Named turns come first, each shown by rows before and after it. Which turns, in which order, take the first row of each pair that follows to the second? Write the first one first, as in the answered first pair.
E:
123	24	18	-52	-85	-71	120	-73	-207	92	37 => 96	34	-60	-51	-63	-97	131	-58	-186	57	55
240	-134	408	-163	-87	288	116	1	-229	-63	-106 => 303	163	59	-408	195	76	207	-159	-135	-97	-58
-40	-18	-164	-221	44	-64	143	-30	319	132	-109 => -144	-61	-192	-66	-79	-97	66	26	335	174	-105
P:
-105	-106	-162	125	-111	-114	-112	75	15	128	137 => -161	-135	20	137	-24	-71	-132	154	126	106	24
-69	-132	27	24	-153	-93	225	-57	-238	16	71 => -110	-201	178	61	55	-31	190	-16	-52	-22	-65
-203	-69	-95	334	-346	-115	-162	157	22	176	231 => -309	-105	81	303	89	-103	-158	166	346	97	-80
65	52	-222	-85	-85	-52	12	-28	-103	96	60 => -41	-155	113	103	-166	115	-80	104	-64	104	-34
K:
198	151	78	-243	174	55	107	-71	-38	34	-89 => 16	258	-227	-103	26	-212	-29	-43	63	95	86
-46	124	74	-102	150	-8	234	10	113	13	-21 => -4	178	-27	-144	5	-18	233	-12	10	51	123
81	-62	141	-68	-126	174	252	13	-119	-1	-100 => -124	30	-156	114	-232	-75	76	62	44	30	76
102	-259	665	-136	196	477	60	8	-108	-202	-235 => -55	126	-399	34	-541	-156	-41	-77	-310	-52	511

Each pair is 2 to 3 turns apart.
-71	81	-216	99	-185	-139	-52	-6	-1	38	125 => -115	31	-83	78	114	-148	-12	29	201	-9	-86 => P then P
83	6	175	-207	39	59	162	-289	76	-104	-73 => -85	-9	118	-57	116	-50	86	-230	305	-110	-124 => K then K
-189	334	3	-59	27	-91	-144	96	116	-5	15 => 57	332	109	-248	-30	106	-14	-30	-143	-35	42 => K then P
268	-34	133	-100	-62	150	75	-57	-224	18	50 => 187	-141	214	-32	-105	197	24	19	-226	69	22 => E then P
146	-22	-23	-239	-116	59	30	-102	-305	-17	127 => -289	-128	89	118	65	-119	-195	114	172	-30	-57 => E then K then E
-136	16	2	307	-698	32	-135	191	-175	104	366 => -217	-71	502	28	413	176	-58	115	404	-133	-375 => P then E
90	-49	274	-159	285	174	91	-29	59	-32	-170 => -206	-36	-93	241	-200	-158	-162	130	162	85	124 => P then P then K
-113	-13	-248	131	-349	-153	-85	40	-5	26	152 => -174	54	-216	21	135	-224	-86	-41	330	-43	-91 => P then P
36	-157	451	-54	121	308	85	203	-91	-54	-376 => 37	311	-528	-228	-4	-201	169	-48	-167	-40	145 => E then K
334	-145	198	-338	-125	104	141	-43	-352	-79	10 => 319	-98	24	-263	-313	5	131	-17	-421	-37	133 => P then E then P
236	-19	109	-131	266	186	172	-55	32	-71	105 => 238	50	-25	-166	220	118	211	-106	-15	-52	154 => P then P then E
-224	-196	618	339	-186	149	-335	57	163	-4	34 => -94	-63	604	-14	423	140	-176	-117	329	-118	-165 => K then P
193	210	-256	-127	229	-161	23	-272	19	-71	213 => 211	-192	386	129	-131	213	-69	-31	-165	40	69 => P then K then K
307	39	217	-311	-34	94	184	-142	-210	46	-14 => -104	156	-121	-57	229	-347	-4	-50	321	38	-59 => E then K
-257	-108	-30	150	2	64	-141	53	151	36	98 => -165	-33	-192	84	-83	18	-105	-5	46	7	217 => P then P
184	62	198	-309	295	-17	115	-167	-49	-39	-115 => -72	55	179	-143	383	-146	-25	-77	225	-30	-183 => K then K
-90	-131	100	229	-397	-106	131	274	70	176	222 => 112	137	-254	-119	-244	-177	295	28	-61	134	328 => K then P then P
-104	115	-216	184	179	-307	-84	6	186	-131	-79 => 275	-104	241	-30	-48	144	32	-61	-327	-82	-83 => K then P then P
-128	-171	154	108	-99	121	9	10	-126	-41	112 => -9	19	-98	-100	46	56	144	-157	-178	-48	190 => P then K
-21	99	-292	137	-246	-201	-18	9	-25	-2	287 => -199	-17	49	219	118	-151	-93	167	339	-36	-85 => P then P then E
-39	163	134	-273	480	-166	77	-75	189	-66	-334 => 139	-76	366	-58	-390	114	22	61	-437	90	29 => K then P
-59	-175	210	-76	321	117	-41	80	135	-78	-191 => -82	39	-196	-177	358	-115	-15	-15	217	-69	-12 => P then K
-52	-149	249	101	-57	356	41	115	-44	-172	-138 => -160	186	-444	35	-112	-43	51	-10	-5	-163	131 => P then K then E
98	-340	442	124	-90	402	-47	129	5	53	-172 => 398	90	-136	-393	162	232	154	-237	-185	-4	31 => E then P
140	-5	-165	-25	15	181	119	-80	-228	31	168 => -53	-147	115	118	209	229	80	48	-1	-2	-75 => K then P then K
215	-135	198	-177	136	258	161	2	-26	-38	-142 => -138	-20	-82	22	264	-79	24	96	359	-58	-171 => K then P then P
-231	-162	-134	292	-118	-162	-162	140	155	81	-33 => -155	-77	-336	188	-98	-284	-152	59	133	86	57 => P then P
34	-84	88	-193	-111	80	87	-4	-275	-102	-120 => -113	-132	224	-73	42	32	41	67	-59	-126	-282 => K then K
163	-76	207	-199	-55	167	159	53	-216	0	26 => -140	63	-18	-101	337	-150	103	79	229	-37	-72 => E then E then K
-214	92	-260	113	-152	-250	-29	67	136	-44	110 => 83	139	-144	-313	147	-49	206	-115	-96	-135	-19 => K then P
218	-63	219	-152	69	378	115	-95	-265	64	-93 => -206	26	-194	264	-317	-19	-153	60	-49	144	170 => P then K then E
90	-149	325	-52	14	151	-144	119	-300	79	29 => -262	-114	192	155	150	-130	-282	199	86	71	-29 => K then P
-17	-252	-240	148	-317	-210	-21	-72	-81	208	160 => 227	-322	-10	-56	-276	19	112	-142	-266	185	92 => K then K
-167	221	-473	31	-93	-341	-98	-124	113	51	152 => -356	-94	129	207	138	-72	-184	84	388	18	-240 => P then P
-39	-113	200	51	-76	97	-71	142	-32	78	-55 => 106	92	-147	-209	68	-1	74	-16	-76	22	45 => P then K
55	27	16	-138	-107	147	112	-75	-317	121	1 => -231	115	-193	77	-164	-130	-57	1	-12	163	59 => E then K then P
192	-5	212	-304	216	206	28	-14	163	100	-53 => 254	-76	218	-191	-149	278	13	28	-91	204	109 => P then P
142	-214	331	85	81	175	-55	40	-84	-48	-168 => -48	68	-337	178	-77	-243	-111	-3	-5	-71	133 => P then K then E
278	-71	-21	-208	-36	110	145	-118	-229	24	144 => -68	-53	-234	137	-232	-154	-61	-7	-13	64	236 => P then K
-268	-199	161	85	-26	6	-85	250	77	188	-93 => -230	-101	-92	81	-174	-98	-112	216	-9	226	116 => K then K
83	-48	151	-170	352	38	90	-77	118	-86	-151 => 203	86	-100	-276	254	-26	168	-174	-41	-42	-9 => E then K
-334	-124	-41	234	-90	-325	-66	176	179	-12	-194 => -133	-283	369	149	-91	65	13	175	-48	-46	-295 => P then E then E
12	-75	421	15	-108	284	-1	175	-231	-57	-112 => 137	290	-195	-243	-68	21	68	-36	-345	-82	151 => P then P
-131	141	-252	-81	-3	-270	-138	-195	-56	22	193 => 94	130	-62	-240	-3	-48	-15	-249	-250	-1	169 => K then K
28	-237	34	74	-421	8	-40	224	-313	192	152 => 104	-309	277	15	-272	169	-19	217	-308	189	-2 => K then K
212	-30	325	-279	437	300	74	-92	50	56	-275 => 313	-151	265	-139	-197	376	52	-7	-389	187	85 => P then P
26	120	-296	-41	-184	-189	-57	43	109	48	24 => 23	-127	184	57	-100	98	-63	215	132	13	-206 => E then K
-121	321	-244	92	166	61	-190	83	-24	108	10 => 72	278	-145	-85	145	215	-67	-3	-232	102	40 => K then P
30	-163	73	95	-329	194	-89	33	-108	-37	43 => -143	1	-249	149	-226	-66	-151	21	71	-47	99 => E then K
